In the rows, zero is written as 128.
X: 4 groups of rows, each row roughly a mix of its group's hidden directions
X (116 x 10)
[[ 91 100  90 101 115 157 118 149 139 118]
 [ 85 102 116 100 127 141 107 146 164 149]
 [104  93 114 110 132 163 104 162 111 104]
 [187 169 121 105 132 121 142 136 136 123]
 [153 175 150 120 118  91 139  93 135 127]
 [ 82  75 127 146 119 126 140 113 147 139]
 [163 135 123 147 134 155 115 161  80 116]
 [105  80 110 124 119 161  98 154 139 139]
 [ 93  81 144 132 133 145 151 135  89 124]
 [145 186 131 129 124 129 137 126  80 125]
 [100  79 161 136 120 131 155 146 104 142]
 [120  86 110 118 114 165  87 152 137 128]
 [147 179  95 102 125 132 122 131 147  97]
 [106  97 116  86 115 128 106 150 162 151]
 [ 79 119 121  77 149 120 143 141 133 120]
 [108  93 123 120 112 160  88 133 140  91]
 [164 170 139 150 124 107 112 124 164 150]
 [139 141 115  61 125 129 106 131 153 119]
 [139 131 118 103 118 118  95 169 176 129]
 [133  93 104 140 161 130  78 123 116 107]
 [ 91  90 117  83 123 136 118 125 148 103]
 [114 154  91  76 114 137 131 105 148 136]
 [174 176 140 138 118 131 101 118 131 105]
 [ 87  78 133 138 126 144  96 145 121 140]
 [106  93 111  89 132 154 110 154 117 101]
 [ 90  75 133 126 136 144 139 118  92 133]
 [ 87 120 112  88 135 151 103 150 113 104]
 [144 165 117 100 110 119 117 150 178 135]
 [132 145 113  93 113 123 104 150 181 144]
 [147 132 171 162 121 110 123 149 156 163]
 [ 73  81 131 141 115 141 122 117 136 142]
 [ 66 104 104 110 121 152 127 133 136 136]
 [101 133 130 135 153 174 145 128  94  94]
 [ 84  88 119  99 121 143 108 131 155 112]
 [174 143 148 172 119 105 119 101 130 119]
 [128 120 108  76 107 138 128 131 177 132]
 [136 159 142  67 146 121 118 127 138 103]
 [101  88 129 127  92 140 101 133 144 165]
 [101  96 110 141  94 158 111 147 118 161]
 [167 149 120 160 100 119 119  91 155 120]
 [131 169 110  80 122 116 142 113 148  99]
 [127 110 137 132 125 113  97 115 162 184]
 [120 125  98 107 114 146 183 101 138 147]
 [ 79 126 147 154 149 115 163 123 107 108]
 [174 157 160 145 158 123 137 130 100 132]
 [162 183 134 113 147 113 144 135 100 120]
 [ 80 110 126  94 110 145  89 141 120 130]
 [102  99 111 101 110 150 102 143 171 133]
 [ 73 106 136 118 150 135 141 147  92 137]
 [151 160 139 167 133 131 139 130  77 138]
 [126 147  93  88 131 143  98 146 162 110]
 [120 157 150 155 152 109 123 137  74 119]
 [102 129 106 110 147 167 139 128  98  86]
 [107 125 169 156 147 112 110 148  85 130]
 [164 133 112 145  96 128 134  87 167 128]
 [109 135 121  68 126 122 111 123 170 123]
 [126 111 124  70 124 138 114 137 173 128]
 [153 166 134 159 102 128 140 120  92 157]
 [ 83  90 150 133 142 129  95 154 115 125]
 [116 142 116 101 133 148  91 165 156 159]
 [ 78  72 131 135 121 141 128 117 135 140]
 [169 169 136 157 139 110 159 112 111 125]
 [141 171 116 131 123 123 161  83 103 117]
 [ 96 153 117  95 123 148 166 144 113 159]
 [184 149 121 139 109 121 147  96 151 129]
 [179 165 134 149 134 107 149 108 110 119]
 [103 138 144 177 125 120 128 121 160 169]
 [137 158 135  95 115 112 110  98 175 117]
 [154 113 130 165 125 147 130 135  77  98]
 [131  92 137 141 100 136 160  94 154 158]
 [114 106 126 164 143 150 136 163  82 129]
 [164 165 122 154 128 105 168 104 131 121]
 [160 112 111  90 120 151 106 140 105  91]
 [126 116 142 128 102  91 128  93 176 144]
 [128 162 107 117 137 153 146 134 107  74]
 [101 109 109  79 141 115 149 140 142 162]
 [155 104  92  94 131 136 125 122 169 104]
 [123 106 171 163 166 107 111 123 111 123]
 [157 139 182 140 122 115 103 158 128 149]
 [177  96 117 107 129 128 153 109 162 123]
 [159 150 112  76 123 136 144 131 165 124]
 [154 149 109 111 116 101  97 124 173 148]
 [155 170 137 156 147 122 147 124  84 118]
 [144 117 119 132 145 145 141 158  67 110]
 [ 71 113 148 122 120 110  89 115 116 120]
 [ 97 113  90  82 135 150 106 115 140 132]
 [175 156 139 113 120 107 150 107 163 139]
 [169 154 156 161 145 100 147 108 119 132]
 [176 119 139  84 133 131 134 157 155 137]
 [ 75 126 125 115 110 152 156 132 122 165]
 [127 109 151 176 158 144 128 127  90 110]
 [106  84 167 150 134 108  98 119 137 145]
 [100 116 119  94 141 155 107 163 113  95]
 [115 141 123 124 126 139  95 152 169 176]
 [166 138 156 173 131 102 133 103 109 123]
 [148 151 164  99 164 136 109 146  98 119]
 [139 128 133 128 135 129  84 166 177 139]
 [113 128 102 106 132 147 152 124  89  80]
 [ 91 103  96  85 137 156 110 129 133 124]
 [104 111  97  86 109 162 114 153 140 129]
 [170 133 120 141 127 159 102 160  91 119]
 [136 169 107  88 104 127 146 148 148 102]
 [139 148 124 102  86 100 176 130 122 120]
 [102 104 147 151  91 106 107 104 141 159]
 [128 128  81  83 122 148 126 134 165 115]
 [166 174 111 140 126 106 136  94 118 110]
 [157 164 110 153 144 108 132 103 103  94]
 [127  95 136 173 103 123 113  89 152 128]
 [134 112 170 174 128 116 157 127  96 134]
 [ 93  95  99  87 131 150 128 132 111 106]
 [111 169 141 105 151  92 165 113 130 124]
 [ 78  82 144 147 141 127 107 132 111 123]
 [137 107 119 125 115 169  80 151 123 100]
 [119 152 108 104 144 160 125 156  86 103]
 [ 78 136 152 155 120 128  92 148 108 139]
 [174 142 149 149 114 113  86 133 153 120]]

the one row of each list that fits no group (the others fit one group, some only roughly)
    Q_585: [ 83 117 133  99 115 150 110 165 143 152]
    Q_27: [ 82  84 162 137 131 131 116 140 115 147]
    Q_549: [168 178 137 124 131  97 146 105 133 139]
    Q_274: [ 99  95 119 102 134 166 118 162 101 135]
    Q_919: [145 171  88 113 139 124 161 112 110 108]
    Q_935: [112 148 135  95 101 132 133 136 175 164]
    Q_954: [ 89 103 109 131 156 131 158 113  90 114]
    Q_278: [153 190 111 132 130 131 140 109 124  98]
    Q_21: [104  94 111  70 133 137 118 139 134 107]
    Q_916: [181 155 138 126 115 122 167 115 137 152]
    Q_686: [142 131 110 113 105 107 158 104 183 128]

Q_274
    Q_507: [ 94  82 122 107 112 147 102 142 153 146]
    Q_983: [130 140 120 102 161 125 158 159  82 114]
    Q_105: [ 73  98 146 103 132 129 112 158 126 134]
    Q_675: [116 117 103 100 144 151  87 151 165 123]
    Q_18: [141 156 110  98 107 112 113 121 175 156]
    Q_504: [144 167 150 132 160 124 132 132  79 108]
    Q_266: [113 117 163 144 153  83 110 101 135 106]
    Q_404: [155 170 124 160 141 122 137  89 104 112]
    Q_28: [164 137 136 174 124 106 137  86 121 117]
    Q_331: [111  71 158 157 133 128 120 145 120 148]
    Q_687: [ 67 106 148 133 125 140 111 151 116 148]
    Q_369: [146 175 125 134 121 112 124  85 144 162]
    Q_482: [124 113 117 102 123 124  93 145 177 162]

Q_105
    Q_96: [168 162 128 165 113 115 157 110 117 145]
    Q_639: [141 119 131 124 125 133 125 116 102  57]
    Q_993: [ 68  91 127 141 135 118 120 119 149 146]
    Q_533: [164 184 117 123 112 101 137 110 139 123]
    Q_70: [131 143  90 105 140 144 117 139 117  72]
    Q_246: [158 159 132 150 121  94 144  84 115 140]
    Q_669: [151 156 132  97 104 139 108 162 164 147]
    Q_895: [124  82 125 158 130 135 147 123  83 102]
    Q_61: [174 174 136 144 129 112 156 115 108 131]
    Q_843: [100  70 133 116 127 143 102 140 152 140]

Q_993
    Q_866: [101  61 140 116 136 134 116 137 146 134]
    Q_430: [162 189 126 111 120 124 113 148 141 129]
    Q_303: [ 90 105 123 116 114 132 107 116 184 137]
    Q_649: [101  82 102 119 121 144  99 112 153 151]
    Q_756: [154 139 141 170 132 107 145  90  94 123]
    Q_939: [101  76  95 107 134 143 121 117 149 110]
    Q_271: [167 164 135 166 120 108 140  96 116 125]
    Q_555: [179 178 142 144 129 111 134 113 117 124]
    Q_812: [158 159 154 182 143 121 125 111 126 139]
    Q_37: [ 89  84 116 109 116 139 110 126 167 139]
    Q_444: [156 188 125 103 115 113 147 110 130 124]
    Q_44: [ 88  94 134 133 120 153  95 151 101 143]
    Q_604: [151 159 133 142 104  99 168  95 113 133]

Q_649
    Q_703: [166 144 133 175 143 117 126 117  97 100]
    Q_437: [119 135 118 119 131 149 164 127  82  84]
    Q_445: [172 141 112  96 133 170 136 157 132 133]
    Q_718: [ 74  93 112 114 111 151 120 131 151 140]
    Q_799: [125 161 125  63 140 117 123 131 144 111]
    Q_627: [180 145 100 127 142 114 138 104 132  93]
    Q_171: [109 136 131 167 117 144 110 157  77 135]
    Q_509: [143 105 164 180 135 108 132 120 105 145]
    Q_393: [ 97  77 164 148 117 128 115 130 132 152]
    Q_562: [ 93 107  95 104 138 158 117 156 119 100]

Q_171
    Q_594: [ 88  99 135 146 139 114 170 114 104 107]
    Q_493: [146 129 149 168 129 112 161 114  84 111]
    Q_859: [151 144 105  91 132 120 155 116 171 102]
    Q_91: [ 90  79 128 130 153 159 113 131 106 128]
    Q_902: [ 86 130  84 113 144 135 106 128 121  92]
    Q_615: [158 158 140 141 107 106 124  90 163 147]
    Q_906: [164 184 144 132 120 109 112 139 150 139]
    Q_965: [135 141 113 119 133 128  81 125 179 157]
    Q_715: [107 127  91 148 127 163 137 153  84 121]
    Q_205: [ 88 106 116  77 142 139 125 148 131 103]
    Q_287: [ 85  76 117 101 130 142 128 136 126 106]
    Q_920: [104  92 111  92 142 145 138 155  98 106]
    Q_118: [128  87 153 173 148 128 129 126  91 130]
    Q_540: [130  81 122  94 121 146 118 145 172 132]

Q_906
    Q_128: [117 139 153 171 145  90 129 100 103 111]
    Q_431: [144 142 128 114 108 111 115  99 182 157]
    Q_465: [160 153 117 177 118 126 161 118 106 144]
    Q_908: [129 143  99  89 116 122 101 126 174 151]
    Q_207: [ 97  80 137 103 145 136 104 163 128 122]
    Q_146: [110 113  98 103 153 162 124 163 122  96]
    Q_408: [ 95 107 120 104 116 136  99 127 180 143]
    Q_943: [158 149 139 163 138 126 146 133  75 114]
    Q_416: [111 108 155 165 146 133 156 137  81 125]
    Q_257: [131 145 119  81 121 113 116 116 177 152]
    Q_433: [143  66 151 146 127 121 109 117 153 123]
    Q_491: [127 119  88  85 110 162 134 150 153 128]

Q_416
    Q_394: [165 150 150 178 143 114 109 121 142 142]
    Q_364: [ 89 111  94 141 103 142 134  85 146 124]
    Q_511: [116 114 159 142 125 146  91 144  84 156]
    Q_15: [125 100 108  91 139 158 111 167 103 117]
    Q_327: [144 156 114  66 135 139 136 137 143 106]
    Q_535: [ 97 100 103  87 136 149  97 147 145 124]
    Q_3: [106  89 108 117  94 131 118 127 174 145]
    Q_428: [137 152 149 144 122  81 135  92 139 161]
    Q_129: [119  78 157 164 152 131 115 131 102 133]
    Q_782: [178 162 109 136 129 111 111 110 146  99]

Q_428
    Q_682: [ 76  84 129 126 138 116 108 120 147 106]
    Q_417: [151 172 114 125 119 112 114  98 161 159]
    Q_629: [165 183 123 149 117 118 149 106 117 133]
    Q_714: [101  74 134 122 163 124 115 145 111 107]
    Q_360: [151 150 136 178 134 103 128 101  99 112]
    Q_694: [168 166 146 165 132 113 115 154 136 143]
    Q_133: [125 167 127 144 138  92 149  96 115  93]
    Q_41: [104  83 123 141 133 149 135 142  89  94]
    Q_367: [ 99 104 124 104 139 156  93 162 157 134]
    Q_489: [106 174 124 109 134 126 121 125  84  95]
    Q_737: [ 95  86 105  93 132 142  97 138 144 136]

Q_694
    Q_499: [156 168 124 150 130 111 152 104  98  98]
    Q_184: [ 69 114 137 135 131 137 155 127  97 151]
    Q_304: [102 102 113 117 131 136  75 147 153 104]
    Q_164: [121 119 161 141 111 119 128 124 157 188]
    Q_568: [133 149 147 188 137 125 148 131  94 129]
    Q_565: [126 173 104  86 113 139 129 138 164 123]
    Q_199: [160 189 144 149 125 115 115 122 142 142]
    Q_877: [ 92  71 132 105 122 147 104 139 128 125]
    Q_245: [145 154 128 110 110 126  94 114 182 143]
    Q_539: [ 99  70 134 131 149 146  98 142 121 131]

Q_877
    Q_384: [150 161 136 133 104  95 137  98 149 166]
    Q_929: [104  92 126 153 111 126 124 115 167 169]
    Q_81: [118 121 127 126 103 142  91 113 187 137]
    Q_724: [ 84  82 127 136 116 139  93 129 152 126]
    Q_125: [157 149 152 178 142 113 111 103 135 149]
    Q_265: [114  96 143 148 128 120 164 111  77 124]
    Q_597: [108  80 150 125 146 127  87 157 130 119]
    Q_348: [169 176 145 115 140 107 150 106 126 114]
    Q_930: [ 85  87 146 146 126 116  96 130 109 110]
    Q_529: [100 105 144 109 108 129 136 123 152 184]
    Q_547: [132 169 159 149 140  98 135 102  93 119]
    Q_312: [168 176 119 154 117 111 132  97 130 118]
    Q_948: [167 152 112  78 125 142 103 149 131 126]
    Q_864: [118 119 115  87 151 132 148 151  86  99]
    Q_333: [142 171 117 162 135 114 155 113  95 105]

Q_930
    Q_912: [117 109 127 115 131 154 108 144 101  70]
    Q_395: [117 104 129 153 136 155 125 154  81  94]
    Q_834: [147 183 136 116 126 106 121 104 165 138]
    Q_97: [145 134 116 126 113  99 157  96 180 123]
    Q_796: [107  65 147 150 125 128 116 128 150 111]
    Q_726: [147 170 125 115 109 114 123 126 177 157]
    Q_423: [113 138 116  86 144 155  99 169 122 107]
    Q_453: [118 127 127  65 137 116 142 121 119  89]
    Q_388: [154 142 152 186 147 122 117 103 117 133]
    Q_672: [162 168 100 131 133 121 166 100 115 116]
    Q_898: [123  67 168 134 141 126 116 145 127 139]

Q_796
    Q_232: [ 91 115 126  79 144 127 103 134 142  95]
    Q_680: [100 116 138 120 168 142 102 149  93  98]
    Q_721: [124 118 140 122 153 164 152 140  83  93]
    Q_974: [131 127 175 171 108 114 134 119 119 164]
    Q_847: [166 136 142 173 137 100  99 114 137 148]
    Q_573: [159 181 141 142 131 102 144 117 136 158]
    Q_283: [138 145  98 142 116 168 146 158  90 143]
    Q_785: [120 148 150 178 140 105 164 113 108 136]
    Q_960: [155 176 113 140 143 133 158 130  93 108]
    Q_566: [147 176 134 123 128 104 124 117 163 166]
    Q_837: [159 186 116 143 117 120 152 105 117 131]
    Q_487: [150 158 142 123 129  98 156  85 119  97]
    Q_473: [155 182 120 150 123 116 158 113 102 124]

Q_721
    Q_466: [102  79 119 152 119 163 105 151 121 121]
    Q_269: [156 169 140 157 134 108 154 110  92 129]
    Q_277: [ 96 112 129  84 143 153  93 154 120 116]
    Q_786: [ 91  78 145 154 141 141 124 146 114 108]
    Q_352: [ 97 127 129 156  86 141 144 100 136 164]
    Q_8: [104  89 114 112 125 139  85 143 161 110]
    Q_51: [158 141 141 171 131 102 144  97  95 123]
    Q_996: [105  90 178 144 136 122 114 150 110 145]
    Q_838: [173 152 130 170 148 111 101 127 133 110]
    Q_376: [141 147 139 185 113 108 146 107 108 147]
    Q_413: [156 133 162 186 140 112 124 121 121 142]
    Q_114: [138 104  97 132  94 135 147 123 176 152]
    Q_45: [151 160 146 170 114 112 117 100 156 148]
    Q_318: [152 160 142 135 120  94 151  80 137 117]
    Q_722: [104  97 107  68 138 136 127 148 127 122]

Q_786
    Q_485: [117  85 161 171 145 132 113 130 118 152]
    Q_797: [145 156 144 141 110 107 134 103 158 176]
    Q_855: [145 158 122  96  89 112 145 103 161 140]
    Q_87: [167 185 137 138 114 107 145 121 141 130]
    Q_868: [ 73  94 150 140 118 139 104 143 129 146]
    Q_450: [164 193 118 134 130 128 126 116 146 121]
    Q_964: [ 79  92 147 123 126 140  98 157 133 141]
    Q_727: [124 165 121  83 148 127 123 127 114  83]
    Q_461: [137 166  98 111 119 135  79 133 157 119]
    Q_108: [109 122 133 141 110 117 124 106 182 168]
    Q_525: [106  96 106  92 130 151 104 162 142 148]
    Q_517: [149 172 138 166 130 109 142 107  94 125]
    Q_928: [ 84  94 137  98 133 120  94 125 151 113]

Q_461
    Q_390: [175 158 126 155 136 111  98 135 158 122]
    Q_711: [131 154 147 160 130 117 161 128  81 154]
    Q_195: [145 172 101 110 124 130 154 121 110  85]
    Q_40: [148 145 131 155 131 116 159 101  83 100]
    Q_853: [ 94  86 123 157 146 119 136  96 105 108]
    Q_103: [159 174 100 120 101 133 128 110 162 124]
    Q_338: [134 148  98 110 127 130  78 150 147  93]
    Q_696: [144 124 134 174 136 111 171 114  92 134]
    Q_839: [ 95  94 134 155 105 121 134  98 167 135]
    Q_282: [109 116 106  72 108 150 113 140 156 126]

Q_711
    Q_854: [123 120 104  70 122 156 119 147 157 123]
    Q_38: [128 135 168 171 126  93 160 125 111 138]
    Q_804: [172 118 143 160 111 128 142 121 144 174]
    Q_264: [ 91 113 122 108 129 160  87 161 143 116]
    Q_415: [119  78 156 167 144 127 120 137  99 130]
    Q_477: [122  98 166 137 112 133  92 135 124 173]
    Q_781: [160 168 149 142 151 104 119 143  92 114]
    Q_645: [ 92  80 133 170 137 132 112 133 110 130]
    Q_315: [116 113  95  79 121 137 105 157 154 119]
    Q_237: [156 164 144 153 113 103 168 111 109 120]
    Q_147: [145 171 105 101 101 110 161 105 124 118]
    Q_30: [ 90  85 136 119 146 145  88 149 122 120]
    Q_403: [158 140 102 115 164 115 137 125 101  84]
    Q_345: [103  69 134 115 128 135 160 113 137 150]

Q_38
